In the rows, 128 means zero.
A single turn carries every row of the set below to another of its rows. Some are shown first; where does it send the rows asked next?
Zanad: [137 117  94 131 159 111 116 136 135 115 102 127 121 130 127 134 123 146
 130 161 116 116 102 144]
gez: [130 119  98 164 119 133  92 168  96 146 131 134 105 120 155 135 154 128
 130 145 148 106 128 138]
Basag: [130 124 114 155 177 102 114 134  97 147 104 148 114 131 125 149 156 103
 162 133 103 112 111 139]
feza: [146 107  87 144 127 137 100 145  94 149 134 148 123 109 155 130 157 122
 138 134 132 125 123 144]
nefaf: [130 114 148 141 136 128  93 109 154 133 127 115 119 107 125 131 149 139
 151 141 117 124 126 145]
kel: [139 104 122 177 157 128  71 148 139 126 131 107 109 116 142 122 147 154
 151 124 127 134 107 145]
Kuvug: [136 116 147 146 131 141  98 126 143 133 106 103 137 121 128 142 148 139
 157 151 129 113 136 144]
Bofa: [131 115 105 162 161 114 110 110 128 143 128 115  93 139 128 129 161 155
 147 145 151 114 152 151]
Tiro: [121 119 131 163 159  98 107 138 100 161  93 144 110 124 116 158 147 108
 157 143 115 110 115 136]
badef: [117 118 123 174 157  91 110 144  91 146  95 138 107 126 123 157 142 111
 159 146 115 113 115 143]
geli: [111 108 127 141 174 107 106 155 136 114  99 118 122 127 131 139 134 133
 125 167 124 129 137 136]
pedus: [120 121 148 159 164  94 117 138  98 151 106 140 102 120 124 154 144 109
 150 138 116 101 117 128]
soki: [127 146 148 167 171 130 100 140 121 133  94 111 131 135 135 134 146 151
 141 126 110 129 122 152]
Luda: [148 110 117 155 127 126  99 149  98 134 151 145 100 103 164 129 155 119
 138 136 138 105 127 138]
vufeb: [147 108 111 144 129 130 112 144  97 135 151 144 109 100 165 128 151 123
 130 131 133 116 126 135]
nit: [130 124 134 149 174 104 115 133 103 157 104 148 112 127 122 152 155 103
 156 134 109 104 114 130]
bod: [160 126 107 144 145 127  79 150 127 140 136 107 110 120 134 123 159 166
 119 141 135 117 138 145]
fover: [137 116 104 162 163 118 111 111 131 142 127 117  95 140 129 131 163 153
 149 147 150 113 153 150]
rabi: [140 106 103 164 114 129  88 157  89 144 131 140 110 111 156 133 153 122
 143 143 145 110 127 147]
sebir: [163 126 107 147 143 126  79 151 130 139 135 109 109 118 134 127 157 165
 120 145 135 119 140 147]
Vuse: [135 121  84 150 132 134  86 150 107 152 142 151 102 118 150 125 165 122
 131 133 131 118 118 139]
badup: [147 110  94 147 130 134  88 145  95 147 143 151 112 114 155 123 164 116
 143 130 132 113 120 144]
zak: [137 145 149 173 170 125 100 135 137 128  97 122 122 122 136 141 146 147
 145 133 106 137 124 154]
gup: [156 110 119 175 164 140  78 155 143 121 123 108 121 122 147 132 154 148
 159 131 129 126 115 144]
Desu: [130 116 102 136 153 105 117 140 131 112 103 121 117 127 129 134 117 150
 125 162 120 113 103 143]
fufab: [139 103 105 160 112 127 103 154  91 142 132 138 113 101 158 138 144 128
 133 144 143 121 130 143]
Ruga: [108 108 111 130 179 112  98 149 133 125  97 123 129 134 124 131 141 132
 128 159 117 136 129 139]
Leka: [136 118 104 128 162 109 122 137 133 109 109 123 118 129 133 132 120 147
 125 158 117 110 103 139]
fupu: [116 110 123 128 186 107 107 144 143 115 113 128 119 124 131 130 141 129
 125 157 112 132 131 133]
mabat: [133 117 106 160 163 117 113 112 126 141 128 113  96 142 131 129 162 154
 147 145 152 109 153 149]
gipaf: [140 109 125 167 165 139  78 154 126 124 129  97 121 130 147 119 151 153
 150 119 132 120 109 139]
fero: [123 124 141 161 173  91 123 137  94 134 116 138 100 122 134 150 144 108
 152 134 110 101 115 131]
lunu: [123 125 141 165 159  90 125 134 100 144 111 141 107 123 140 153 134 109
 158 139 109 106 114 131]
rine: [146 124 109 157 133 132 102 157 114 134 151 147  93 107 164 135 159 121
 129 142 137 106 129 131]
vog: [120 123 123 166 153  95 115 137  95 155  95 141 119 132 132 155 137 110
 165 143 111 112 113 139]
pov: [126 127 124 152 168  99 120 127 100 154 109 149 117 131 135 146 145 105
 162 131 101 111 108 133]
loga: [119 115 137 131 137 139  89 115 132 145 116 103 136 128 120 122 151 142
 150 132 122 117 122 144]
pek: [121 143 145 168 170 120  93 130 129 136 103 119 119 126 130 129 145 152
 139 122 103 141 115 155]
kopi: [160 124 108 147 143 123  78 149 129 140 138 109 105 117 133 124 157 166
 119 142 133 119 138 146]

fero turns into badef
zak turns into soki
Now find these:
pov turns into lunu
nefaf turns into Kuvug
pedus turns into Tiro
gez turns into Vuse
kel turns into gup
mabat turns into Bofa
feza turns into vufeb
Leka turns into Desu
sebir turns into bod
rabi turns into badup
Ruga turns into fupu

A single turn carries every row of the set below to another of its rows. Some are shown first; where does it send the rows asked next?
ger: [107 116 108 127  99 121 133 164 121 121  96 126 134 100 114 139 123 125
 132 108]
fera: [110 131 130 141 105 124 119 159 153 139 111 110 128 109 153 125 134 119
 133 134]
ralus: [109 117 123 109 125 101 139 148 108 106 100 120 149 118 138 142 113 141
 131 106]
tunu: [146 135  98 120 145 134 137 124 135 137 123 139 103 138 132 120 142 119
 121 142]
kefit: [130 108  99 123 135 121 154 143 125 116  94 138 136 127 113 150 113 141
 132 112]
zuvad: [128 136 161 132 133 109 134 142 111 123 109 124 150 138 134 151 110 134
 113 133]
puni: [110 145 134 126 116 112 148 165 135 122 120 119 133 101 160 120 125 122
 119 118]
mobos: [124 143 149 134 146 111 122 124 129 127 114 113 159 134 144 129 110 128
 126 125]
liru: [102  95 120 115 123 134 114 123 130 124 142 155 100 125 137 129 126 141
 134 125]
sis: [122 154 142 123 109 132 115 156 111 148 128 139 115 134 118 115 112 121
 118 143]
dogof: [130 139 140 145 148 108 139 131 123 112 110 151 151 133 130 148 111 129
 117 120]
tir: [111 127 129 113  98 151 116 155 118 146 124 135 135 118 110 116 121 117
 115 128]
dotug: [110 119 109 137 137 119  94 124 131 114 154 134 102 130 131 139 125 139
 137 132]
Vezi: [ 98 134 123 132 136 138 100 126 126 129 150 146  98 118 142 123 129 130
 130 122]
buv: [118 148 135 145 120 110 129 161 141 129 109 135 114 116 165 133 140 115
 123 138]
forev: [ 97 135 134 141 112 120 125 172 130 129 130 115 120  93 148 139 131 128
 119 126]
Lus: [122 123 133 118 100 133 105 147 125 149 131 127 113 143 111 119 109 135
 132 150]
tegor: [108 100 122 121 145 131 108 104 117 119 146 131 112 123 132 141 134 139
 127 121]
nafus: [109 104 120 106 104 126 137 143 109 123 116 133 116 123 110 130 100 150
 139 106]
gebem: [123 119 121 114 113 145 128 148 112 155 137 124 110 119  99 118 115 132
 116 139]
fevog: [148 121  92 117 132 112 136 128 123 106 126 141 113 143 125 141 145 120
 117 138]
sidep: [151 117 105 135 139 116 151 130 138 120 109 124 116 131 133 152 148 123
 119 139]
tika: [152 137  95 140 151 113 142 130 142 127 124 123 118 135 122 132 124 127
 126 140]
pez: [128 140 148 130 153 118 116 116 121 125 109 145 141 148 148 139 127 123
 121 133]
dinag: [111 109  90 112 121 126 125 136 114  98 121 125 122 122 121 149 131 139
 135 100]

sis turns into pez
forev turns into sidep
Now find these:
tir turns into dogof
ralus turns into dinag
tika turns into Lus

A single turn carries every row of the set below to another of its rows. Some are shown first; where does it send the rows asked next?
Non: [150 114  96 130 132  98 149 134 122  84 138 142 124]
Zono: [131 136 106 136 126 127 129 132 106 101 138 122 124]
Mup: [145 106 111 151 147 137 142 122 130 133 137 137 152]
leg: [166 135  79 157 133 145 140 109 153 107 124 129 116]
Fis: [149 119  86 144 109 119 165 135 143 102  87 147 128]
zef: [139 113 109 140  99 112 170 122 130 129 129 143 110]
sasar: [154 116  91 134  95 125 148 147 132 122 138 154 104]
saf: [144  98  82 113 126 104 133 129 117 102 132 126 118]
nirov: [126  99  74 154 127 120 148 119 129 105 154 108 127]
zup: [157 117  86 120 117 126 167  98 138  93 127 142 136]
voba: [171 131  88 159 100 130 172 133 141 106 121 145 124]
bub: [136 131  95 120 105 121 134 122 111 115 113 108 129]
vimut: [163 109  86 134 106 141 143 145 142 129 121 135 161]
gubud: [135 102  81 148 115 126 146 122 149 115 134  94 116]
Nibol: [158 118  74 151 116 139 138 121 159 118 122 108 110]
teke: [147 102 113 130 120 138 152 129 138 131 123 126 158]
gigo: [160 134  95 143 136 136 158  95 142  95 125 137 128]
Liv: [164  97  80 135 121 113 134 136 146 142 117 139 146]
gos: [141 119  90 164 117 151 155 103 118 133 120 110 125]
Bimi: [130 125  83 177 130 152 148 130 123 113 105 129 130]
novib: [160 104  83 154 142 131 127 132 136 140 135 150 144]
Pulu: [147 119 100 158 141 110 143 132 129 117 130 130 167]
noz: [163 121  78 159 127 132 135 145 132 120 132 141 166]
mav: [153 133  65 136  96 121 131 120 114 131 108 125 126]
Dod: [133 126 101 162 121 133 168 126 135 105  91 129 133]
Dadu: [147 130  91 144 119 134 128 149 117 107 150 148 111]
repug: [132 106  64 157 117 157 134 139 123 123 108 131 123]
rud: [145  97  64 126 124 127 120 122 111 124 129 120 115]
dedi: [155 104  59 124 107 123 158 113 131  96 142 147 136]
Mag: [152 114  70 146 126 116 150 141 133  98 106 169 123]
kisu: [166 130  90 153 122 112 161 139 131  88 136 154 125]
zisa: [150 139  68 166 115 119 141 111 110 134 122 143 124]
Lilep: [136 130  99 165 120 110 165 105 115 130 130 143 120]
pizur: [141 110  70 154 128 146 128 109 109 133 128 115 119]
vad: [123  87  76 129 114 140 140 136 122 121 107 128 121]
kavut: [156 124  95 160  99 144 174 115 135 123 112 122 125]
felad: [148 102 101 135 127 101 148 130 141 128 116 122 158]
kagag: [115  89  91 130 137 121 147 127 115 106 116 138 123]
suso: [140 101  55 146 121 122 148 121 123 100 158 136 134]
pamas: [131 106  81 146 146 115 144 132 117  96 121 162 124]

felad turns into vimut
Fis turns into repug
bub turns into sasar
Now find these:
dedi turns into leg
rud turns into kisu

